Questions about the matrix below. Rows and columns are numbered from 0.
1) The entry in row 2 and column 0?
2) The entry in row 1 and column 2?
3) The entry in row 2 and column 1?
4) The entry in row 0 and column 0?
5) The entry in row 1 and column 0?
6) The entry in row 0 and column 2?
7) The median entry?
8) The entry directly above -169.0?
array([[ -12.7, -162.7,   89.1,  176.9,   93.0],
       [ -65.2, -120.0,    9.0,  143.9,   -4.8],
       [ 130.0, -194.9,  111.0,   24.9,  -37.6],
       [  50.7, -185.0,  114.0,   89.5,  -33.9],
       [ -15.2, -169.0,   67.4,  185.8,   66.2],
       [  64.0, -224.3,   98.5,   80.4,  -12.8],
       [ -72.5, -167.6,   49.9,  191.4,   23.8],
       [ 144.4, -183.5,  126.7,   37.1,  -19.0],
       [ -71.5, -185.2,   41.3,  201.7,   48.8],
       [-114.7, -126.0,  -13.1,  152.9, -103.8],
       [ 121.3, -240.1,  113.7,   67.9,  -27.2]])
1) 130.0
2) 9.0
3) -194.9
4) -12.7
5) -65.2
6) 89.1
7) 24.9
8) -185.0

[[151, 158, 135, 67, 146, 181, 109, 134, 163, 123, 152], [157, 99, 104, 113, 142, 93, 152, 73, 150, 112, 204], [151, 124, 141, 129, 122, 141, 136, 117, 129, 123, 138], [158, 107, 176, 138, 71, 124, 136, 110, 96, 134, 136], [180, 111, 148, 130, 162, 137, 194, 105, 117, 208, 62], [119, 164, 178, 167, 116, 166, 137, 151, 113, 179, 129], [114, 171, 192, 168, 115, 182, 124, 136, 96, 142, 148], [161, 130, 144, 144, 163, 141, 202, 99, 131, 215, 59], [154, 164, 138, 125, 155, 155, 118, 95, 141, 114, 189], [114, 160, 90, 172, 144, 140, 129, 163, 161, 129, 171], [150, 112, 131, 121, 139, 110, 140, 115, 132, 156, 132], [155, 188, 142, 141, 162, 163, 112, 93, 153, 109, 185], [191, 170, 178, 96, 149, 203, 124, 76, 160, 133, 173]]
Find the entry at the centre.
A: 182
The entry just right of 182: 124
The entry just right of 176 is 138
The median entry -> 139
Find the entry just right of 172.
A: 144
Find the largest entry.
A: 215
The entry just left of the centre entry is 115
Find the entry just left of 185.
A: 109
The entry just left of 133: 160

[[401 112 343 497 436 451  42  98 595]
 [215 410 370 389 328 815 464 332 740]
 [179 471 372 366 309 879 541 376 761]
 [374 164 345 479 414 509 111 132 622]
 [354 180 351 474 409 533 140 150 629]
 [242 375 367 402 341 765 407 297 721]
 [324 245 357 451 388 606 227 197 653]
 [262 334 363 417 355 719 356 268 698]
 [338 221 355 458 396 584 196 182 646]
 [204 425 370 381 328 830 477 342 745]
 [343 203 353 465 402 558 169 170 636]]
The second entry in reading order: 112
The largest entry in the last column -> 761
Which number is the top-right entry? 595
Which number is the entry just right of 584? 196
The entry just right of 338: 221
The last entry, reading row by row: 636
Which number is the entry directly above 215? 401
Which number is the smallest entry? 42
The entry just left of the centre entry: 402
The entry directly above 111: 541
The entry just left of 584 -> 396
The first entry of the largest entry's row: 179
Which number is the entry directly below the centre entry? 388
The bottom entry of the column that holds the smallest entry -> 169
Which number is the largest entry? 879
Which number is the second largest entry? 830
The 3rd entry on the main diagonal is 372
Which number is the entry directly below the smallest entry? 464
The entry in the bottom-left corner is 343
The bottom entry of the column that holds the largest entry is 558
Which number is the 3rd entry in reading order? 343
The entry just left of the largest entry is 309
The entry just right of 140 -> 150
The entry directly above 606 -> 765
The fifth entry, reading row by row -> 436
The centre entry: 341
Which number is the entry just left of 558? 402
The entry just left of 479 -> 345
The entry just left of 111: 509
Which number is the entry just left of 356? 719

Read these off the row that follows.
1) Report the 2nd entry from the left.
2) Report the third entry from the right.
3) Report the last entry.
4) Report the entry just right of 57.
5) Report the 5th entry from the end.
6) Report the fifth entry.
7) Report the 1st entry from the left.
[-31 -16   6 -53  -2 -33  31 -34  57  -1 -14   2 -30 -26  46  -2]
1) -16
2) -26
3) -2
4) -1
5) 2
6) -2
7) -31
